128 stands for zero in the data rows.
Here are some points, one per row:
[ 93 110 161 192  82 127 153 145  95 208 101 186 110 189 102  81 138 113 138 108  64 117 130 144 120 119 158 132 144 146  98 111 133 123 128 102 117  57 136 157 130 128  84 126 120 120 157 101 151 151 103 141 169  87 120  83 119 201 137 156 122 213 123 122]
[121 131 109 109 132  90 111 134 126 145 178 112 152 102 124 125 151 158 142 153 106 137 102 123 123 137 111 103 144 190  80 174 112 132 167  32 121  77 104 142 177  94 153  97 203 146 112 102 182 152 159 158 218 169 112 140 136 122  70 139  94 122 164 143]
[104 145  96 133 171 142 101 159 141 107  94 133 101 153 190 151 168 176  91 130  87 156 117 190 165 115  84 128 108 113 101  72 102 132 125 125 111 145 114  97 173 154  66 126 140  47 132 167 117 115 114 142 129 120 172 129 105 137 110 108 101 147 154 123]
[107 120  87 100  92 130 177 146 104 147 121  96  89 124 162 112 227 123 127 128 135  61 114  95 141 157 100  84 180  65 173 118 196 120 131 124 180  86 107 101 119 114 112  86 110 110  91 113 170  55 186  99 170 148 125 143 139 105 103  96 133 102  83  75]
[180  74  59  93 164 111  87 129 170 179  88 106 104 129 131 106 112  92 141 125  90  85 115 161 179 107 122 130  58 179  71 154 143 178 140 130 193 122 163  90 121 120 155 127 113 119 120 141 145 107  78  94 101 114 126 132  81 128 155 145 149 146 106 154]
[148 121 143 108 103 169 133 114  88 100  92 132 129 115  72 165 155 181 166 109 178 157  83  82 201 149 115  94  85 125 139 109 121 156  83 101 122  75  94 137 152 159 134 136 159 127 149  42 168 118 142 127 102  89 146 175 138 175 124  78 128  73 111 139]
[148 149 137  30  95 179 107 141 128 150 100 150 116  96 141 166 117 129  78  88 178 135 165 114  88 114 108 160 147 130 155 127 142 103 153 134 175 104 106  80 118  73 108 144  96  98 178 124 121 179 124 110 151 103  89 170 106 158  61 173 120 141 147 154]
[104 116 185 171 180 122 187 130 121 109 162 137 132 137 126 115 148  56 137 130 159 133  97  90 152  67 146  76  81 130 117  79 114 143 171 165 141 111 143  86 188 118 122 148 133 131 171 157 126 148 166  75 132 165 124 148 231 113  77 108 162 123 148 168]
[140 134  94  96 106 163 119 140  99  66 115 171 127 133 139 113 117 132 192 143  84 129 157 149 116 131 135 163 137 113 139 143 122  40 127 121 135 182 174  76 175 184 153 162 139 160 143 100 169 169 125 103 170 119 117 191 164 134 195  78 153 152 159 153]
[119 118 102 112 136  97 136 163 166 105 108 107  78 164 131  79 133  82  71  82 158 200 137 157 151 190 111 147 158 157  61 108 131  99 116 158 126 142 141 154 142 141 145  92 132 165 167  78 119 122 117 182 105 120 118  96 166 151 104 161 172 133 147 112]
[146 145 142 162 155  98 105 119 100 118  96 170 193  68 163  92 148  96 158 140 156 150  78 108 177 144 154 123 116 156 190 108  90 106 102 156  78 114  94  99 138 191 121 163  72 146 111  78  87 122 143 131 150 126  53 129  47 105 113 159 168 140 177 137]
[177  74 137 102 138 129 135  92  83 105 152 135 117  91 160 149  75 130 112 157 145 125 114 163  78 147  53  95 104 115 154  80 120 116  90  62 101 101 172 142  94 102 138  78  63 152 125 121 140 133 137 148 114  74 145 148 132 158 116 133 138 176 124 125]
[149 137 138 147  78 159 116 116 152 113  76 133  76 111 138 146 130 145 172  90 135 129 118 109 169 121 122 147 140 110 159  84 118 157 196 116 157 149 192 159  96  85 139  97  96 156 135 182  77 137  85 180 208 120 140 133 105 113 144 155 139  48 163 126]
[122 167 112  90 157 139 146 106 113 168 118 133 126  88 135 132 169 133  61 160 105 141 134  42 100 127  82 155 143 112  98 136 212 177 128 169  78 101 151 117 103 156 173 153  61 104 139 120 147 160 105 135 175 163 178  89 187  96 160 113 101 135 123 128]
[143 118 133 123 150 168 198 113 115 145 126 149  84  92  81 153 102 105 119 153 158 137 176 116 130  91 133 179 146 157 135 139 108 121 131  95 142 159 130 131 142 165  82 120  98 120  68 144 143  55 123 155 149  78 111  94 112  86  95  96  83 109  84 137]
[ 91 133 122 140 123 103 132 114 181  97 123 155  94  84  86 159  32  78 129 117 138 139  69 148 122 121 155  85 162 121 100 150 145 151 144  97 104 148  90  93 119 131 140 163 145 103 107 109 101 119 124 135 105 137 106 159 138 170 173 143 111 117 165  65]
[100  83 170  91 118 128 118  96 168 113 101 118 203 123 133 143 187 123 122 182 109 179 160  92  95 168  95 125 119 129 153 104 124  75 112  75 166 102 156 186 173 147 137 196 115  95 136 179 117 137 125 102 115 135  77 124 136 120 146 135 158  92 112  85]
[115  92  87 115 139 118  82 144 118 177 106 129 125 139 112 119 149 177  85 123 155 113 118 144 114  72 129 107 140 196 129  99 137 127 147 117 100 184 159 105 111 110 178 138 136 183  88 144  96 159 152  45 107  87 102  58 148 155 158  92 130 125 120 101]
[167  98 117 177 112  77  95  89 106 171 147 148 148 152 164 168 172 123  90 121 160 134 152 112 143 124  78 119  92 117 131 185 146 132  98 139 146 134  62 140 113 114  86 142 163 172  98 147  76 112  58 160 179  74 153 153 162 153 117 114  81 125 134 149]
[117  97  95 108 113  47 109  96 120 184 167  90  52  71 145 119 103 156 165  96 129 112 153 114 140  69 140 185 143  83 141  98 113  76  94 135 106 155  75 189 165 126 119 111 130 113 145 134 148 133 101 119 108 105 132 134 132 110 151 175 104 137 172 145]
[ 91 151 108 124 148 138  90 144 119  89 152 138 156 229 143 160  91 133 174 136 172  55 177  62 111  90 166 101 119 119  85 123  90 117 134 125 143 104  74 109 105 133 163 137  66 122 137 101 108  89 116 157 123 137 149  77 129  82 114 129 177 156 127 116]
[142 119  95 115 106 100 134 170 108 132 127  83  98 136 112  86  53  92 138 173  95 166  95  94 131 128 136 139 114 106 156 100 110  98 105 207 139 123  69 105 118 101 148 130 200 112  71 175 114 145 122 129 189  94 168 109 133 159 122 156 151 120  99  91]
[112 115 126 138 141 165  94 108  83  96 158 123 130 148 151  43  79 161 106  88 143 156 168 193  92  92 130 150 119 144 127 129 147 185 157 130 111 124 142 134 152 137 132 147 134 100 112 104 143 108 133 119 123 153 117 158 151  55 152 162 143 106  36 123]
[157 161 161 152  96 165 169 179 195 137 168 111 120  85 130 116  92 172  32 125  59 135 115 130 185 115 126  94 106 126 152 149 147 117 102  66 158 134  95 120 159 110 169 136 127 162 128 112  87  87  95  97 112 131 155 142 125 100 109  82 179 147 116 152]
[154 114 171 109 125  72 121 142 154  99 116 175 154 110  38 119 127 188 138 138 157 162 120 126 120 161 162 128  95 130  96 164 143 107 120 155 152 154 129 118 121 104  68  32 120 103 187 157 111 126 143 119 159 108 125 140 131  66 142 123 133 158 152  81]
[178 120 147 166 125 127 116 137 116 147 169 151 100 129 141 106 135 108 133 109 153 144 165 103 158 129  69 109 146  60 100 180 143 136 172 121 167 171 145 136 131 112 153 139 143  69 153 106 118 163 186 129 136 123 118  36 101 172 161  90 146 105  97 176]
[159 192 110 119 110 132 153 115 146  88  90 147 116 133 149  91 144 143 185  96 117 134 107 108 145  98 135 135 110 156 119 141 148 140  83  80 120 158  78 141  89 147  75 125 143 159  93 153 118 206 171 101  96 148 146  88 152 109 115 176 109 137  77 134]
[108  90 146 105 131  95 116 155 173 104 167 168 155 111 128 150  92 143 156 131 130  91 166 184 177 224 154 167 122  91 134  78 120 161 116 155  90 107 147 148 110 119 112 175 112 125  65 105 171 204 131 136  99 142  84 117 152 103 116  85 182 132 113 136]
[119 166 107 144 150 155 165  99 141 162 159 141 126  49 140 126 251 146 149 186 154 145 159 194  80 102 180 144 165 113 114 128 114 142 115 141 141 127 161 134 104 103 142 124 163 139 130 127 106 101 113 117 117  93 153 176 141 148 133 167 172 137  80  86]
[161 129 109 122  96  93 122  77 118  91 128 138 149 140 132 137 129  95  81  74 120 111  72  86 136 113 175 150 156 149 105 166  64 165  93 128 122 166 180 108 179  61 104 137 120 120 119 165 145  79 145 185 121 142 178 142 118 177 128  87 149 130 119 153]
[127 146 102 130 144 122 143 160 109 126 134 107 149 152 168 148 113 154 178 163 138 196 117 130 123  63 148 127  93 153 198 176 181 143 134 156 120 129 147 150 123  58  89 141 134 116 151 109 172 127  84 172  84 133  89 128  83 139 137  93 155 144 156 123]
[ 99 119 196 162 160 139  66 127 103 107 107 156  51 107 179 135 115 122  85 160 113 109 139  93 133 163 214  93  67 136  83 156 117  69 149 153 118 120 128 146  48 136 122 180 152 168 153 145 127 101 198 139  91 196 119 117 121 125 121 127  96 143  88 117]
[146 167 163 167  86 120 150 182 119 167 153  61 155 129 142 111 125 157 145 171 161 103 159 133  88 142 165 118 120 174  75 107 159 164 109 103 145 147 137 114 111 161 133 138 102 122  86 177 132 124 192 157  91 135 129 191 120 151 166 158 139 102 210 148]
[146 145  89 195  96 122 153  97 168 131  82  98 149 184  81 165  84 106 107 167 191 155 153 155 151 124 150 145 134 120 154 190 102 115 179  92  49  72 143  57 136 159  98  90 130 156 116 131 130 175 142 111  95 142 140 135  71 114 147 163 188 148 116 136]
[101 125 134 174 111 110 140 169 176 116 110 153 176  90 161 192 118 189 169  88 129  65  82 123  88 135  83 168 133 116 186 100 134 120 144 132 134 133 139  91 122 135 148 126 154 110 128 138 152  49 175 143 123 117 134 102 194 115 145 186 120 110  87 166]
[154 107  97 131 191 117 118 136 129 187 173 137 107 188 159 147 124 133 149 119  62 201  64  96  58 172 140 200 176 101 114 123 119 156 153 123 147 131 120 151 118 161  95  72 105 155 158 108  56 141 110 107  99 126 115 155 102 138 146 127 120 101 111 138]
[149 162  95  95  68 158 130  78 151 142 181  94 151 137 107 146 126 108 171  66  81 138 170 143 101 143 150 102  72 150 103  84 117  99 158 149  77 161 129 141  83 148 137 111 126  94 134 115  82  97 136 117 147 148 116 122 148 144  85  71 108 158 132 102]
[106  85 165  61 136 105 155  92 134  81 164 162 195 139 150 107 121 114 105 102 122 146 136 120 176 122 129 132 158 121 152 120 139 116 195 125 132  89 129 109  87 139 120 122 176 123 137 102 114 102 111 120  93 115 197 126 117 125 152 138  73 110 204 133]
[ 46  97 129 133 165 134 112 121 153 122  83  61 218 114 114 114 143  88 112 132  93 116 146 150 148 128 149 162 119  73 129 107 148  94 110 123 124 175 121 166 100  85 115 135  72 155 127  62 124 165 157 144 137 100 147 167 103 153 145  96  87  92 100 152]
[ 95 175  85 213 161 113 130 101  95 110 126 148 103 100  93  95  91 123 108 137 118  59 160  88 112 175  47 131 162 189 164 149 124 125  96 148 162 129 139 161  82  93 119 137 121 101 176 123 151 120 131  66 115 151 175 157 120 120  67  90 118  50 148 111]
[178 138 135  96 107  95 131 140 124 123 109 110 130 170  60 127 135 153 140 171  92 134  93 201 119  87 101 101 159  96 114 101  80 108 125 180 137 103 147 190 136 124 107 215  85 173 130  67 113 128 130 121 113 168 122 112 106 105 142 148  62 129 147 120]
[151 143 152 109 136 191 109  91 143 166 113 136 149 182 188 119 110 125  79 176  95 106 122 183 111  83 152  65 198 105 121 152  93 141  64 170 144 144 113 172  93 168 172  69 156 105 133 156 203 125 132 111 146 121  75 106 181 109 121 119 125  87 138 155]
[126  98 128 134 102 157 134 123 148  86 143  98 123 134 126  92 139 111 114 154 131  68 105 133  86 110 127 204 126  76  96 142 150 174 107 117  67 112 133 119 160 126 134 140 166 161 160 176  98 144  65 137 117 112  53 106  70 122  90 104  90 116 153 105]
[ 74  71 193 116 115 108 158 147 113 113 113  73 101 154  96 149 140 124 150  87 146 107 113 132 131 143 106 125 156 184 165 133  68 124  92 131 111 134 104 108  76 157 157 113 149  81 128 134 106 164  81 156 156 196 134 156  89 143 161 103 150 184 129 155]
[ 99 207 154 125 165 103 108 101 102  83 150  79  98 152  95 138 127 114 155  44 140 144 131 145  99 194 163  52 139 131 146 185 163 146 118 130 160  74 170  77 192 125 178 143 136 132 100 189 129 114 105 102 145  99 143  66 107  98 128 140  96 123 133 175]
[139 172 170 142 219 226  90 179 105 165 172 112 157 145  83 154 119  86 140 118 137  46 154 135 154 151  88 116 135 158 161 128 168 117 135 167  96 151 126 139 148 140 113 111 169 163 151 188 134  98 145 172  82 191 153 130 138 136 181 189 133 139 110  83]
[110 140 120 135  85 154 160 160  97 137  99 165 143 107 113 150 161 117 121 171 136 154 141 123  97 158 138 123  72  95 144 127  99 171 172 156 151 198 109 191 183 162 171  87 133 121  82 109 170 157  97 112  50 163 136 127 128 116  81 147  72 199 123 108]
These points spread out most along one direction. Take the direction at right angles to it along which they spread out most. Go by this last direction. Where along it does each point below lie, from 0 to 99? The average is 50, and the first point in the table lies past the average. One standard deviation of the points above along it is 16.
[151 143 152 109 136 191 109  91 143 166 113 136 149 182 188 119 110 125  79 176  95 106 122 183 111  83 152  65 198 105 121 152  93 141  64 170 144 144 113 172  93 168 172  69 156 105 133 156 203 125 132 111 146 121  75 106 181 109 121 119 125  87 138 155] --> 57
[146 167 163 167  86 120 150 182 119 167 153  61 155 129 142 111 125 157 145 171 161 103 159 133  88 142 165 118 120 174  75 107 159 164 109 103 145 147 137 114 111 161 133 138 102 122  86 177 132 124 192 157  91 135 129 191 120 151 166 158 139 102 210 148] --> 32
[167  98 117 177 112  77  95  89 106 171 147 148 148 152 164 168 172 123  90 121 160 134 152 112 143 124  78 119  92 117 131 185 146 132  98 139 146 134  62 140 113 114  86 142 163 172  98 147  76 112  58 160 179  74 153 153 162 153 117 114  81 125 134 149] --> 78
[100  83 170  91 118 128 118  96 168 113 101 118 203 123 133 143 187 123 122 182 109 179 160  92  95 168  95 125 119 129 153 104 124  75 112  75 166 102 156 186 173 147 137 196 115  95 136 179 117 137 125 102 115 135  77 124 136 120 146 135 158  92 112  85] --> 56
[119 118 102 112 136  97 136 163 166 105 108 107  78 164 131  79 133  82  71  82 158 200 137 157 151 190 111 147 158 157  61 108 131  99 116 158 126 142 141 154 142 141 145  92 132 165 167  78 119 122 117 182 105 120 118  96 166 151 104 161 172 133 147 112] --> 51
[146 145 142 162 155  98 105 119 100 118  96 170 193  68 163  92 148  96 158 140 156 150  78 108 177 144 154 123 116 156 190 108  90 106 102 156  78 114  94  99 138 191 121 163  72 146 111  78  87 122 143 131 150 126  53 129  47 105 113 159 168 140 177 137] --> 29
[121 131 109 109 132  90 111 134 126 145 178 112 152 102 124 125 151 158 142 153 106 137 102 123 123 137 111 103 144 190  80 174 112 132 167  32 121  77 104 142 177  94 153  97 203 146 112 102 182 152 159 158 218 169 112 140 136 122  70 139  94 122 164 143] --> 58
[101 125 134 174 111 110 140 169 176 116 110 153 176  90 161 192 118 189 169  88 129  65  82 123  88 135  83 168 133 116 186 100 134 120 144 132 134 133 139  91 122 135 148 126 154 110 128 138 152  49 175 143 123 117 134 102 194 115 145 186 120 110  87 166] --> 47
[115  92  87 115 139 118  82 144 118 177 106 129 125 139 112 119 149 177  85 123 155 113 118 144 114  72 129 107 140 196 129  99 137 127 147 117 100 184 159 105 111 110 178 138 136 183  88 144  96 159 152  45 107  87 102  58 148 155 158  92 130 125 120 101] --> 53
[108  90 146 105 131  95 116 155 173 104 167 168 155 111 128 150  92 143 156 131 130  91 166 184 177 224 154 167 122  91 134  78 120 161 116 155  90 107 147 148 110 119 112 175 112 125  65 105 171 204 131 136  99 142  84 117 152 103 116  85 182 132 113 136] --> 31
[ 99 207 154 125 165 103 108 101 102  83 150  79  98 152  95 138 127 114 155  44 140 144 131 145  99 194 163  52 139 131 146 185 163 146 118 130 160  74 170  77 192 125 178 143 136 132 100 189 129 114 105 102 145  99 143  66 107  98 128 140  96 123 133 175] --> 30
[ 91 133 122 140 123 103 132 114 181  97 123 155  94  84  86 159  32  78 129 117 138 139  69 148 122 121 155  85 162 121 100 150 145 151 144  97 104 148  90  93 119 131 140 163 145 103 107 109 101 119 124 135 105 137 106 159 138 170 173 143 111 117 165  65] --> 33
[ 46  97 129 133 165 134 112 121 153 122  83  61 218 114 114 114 143  88 112 132  93 116 146 150 148 128 149 162 119  73 129 107 148  94 110 123 124 175 121 166 100  85 115 135  72 155 127  62 124 165 157 144 137 100 147 167 103 153 145  96  87  92 100 152] --> 60
[180  74  59  93 164 111  87 129 170 179  88 106 104 129 131 106 112  92 141 125  90  85 115 161 179 107 122 130  58 179  71 154 143 178 140 130 193 122 163  90 121 120 155 127 113 119 120 141 145 107  78  94 101 114 126 132  81 128 155 145 149 146 106 154] --> 53
[122 167 112  90 157 139 146 106 113 168 118 133 126  88 135 132 169 133  61 160 105 141 134  42 100 127  82 155 143 112  98 136 212 177 128 169  78 101 151 117 103 156 173 153  61 104 139 120 147 160 105 135 175 163 178  89 187  96 160 113 101 135 123 128] --> 70
[110 140 120 135  85 154 160 160  97 137  99 165 143 107 113 150 161 117 121 171 136 154 141 123  97 158 138 123  72  95 144 127  99 171 172 156 151 198 109 191 183 162 171  87 133 121  82 109 170 157  97 112  50 163 136 127 128 116  81 147  72 199 123 108] --> 50
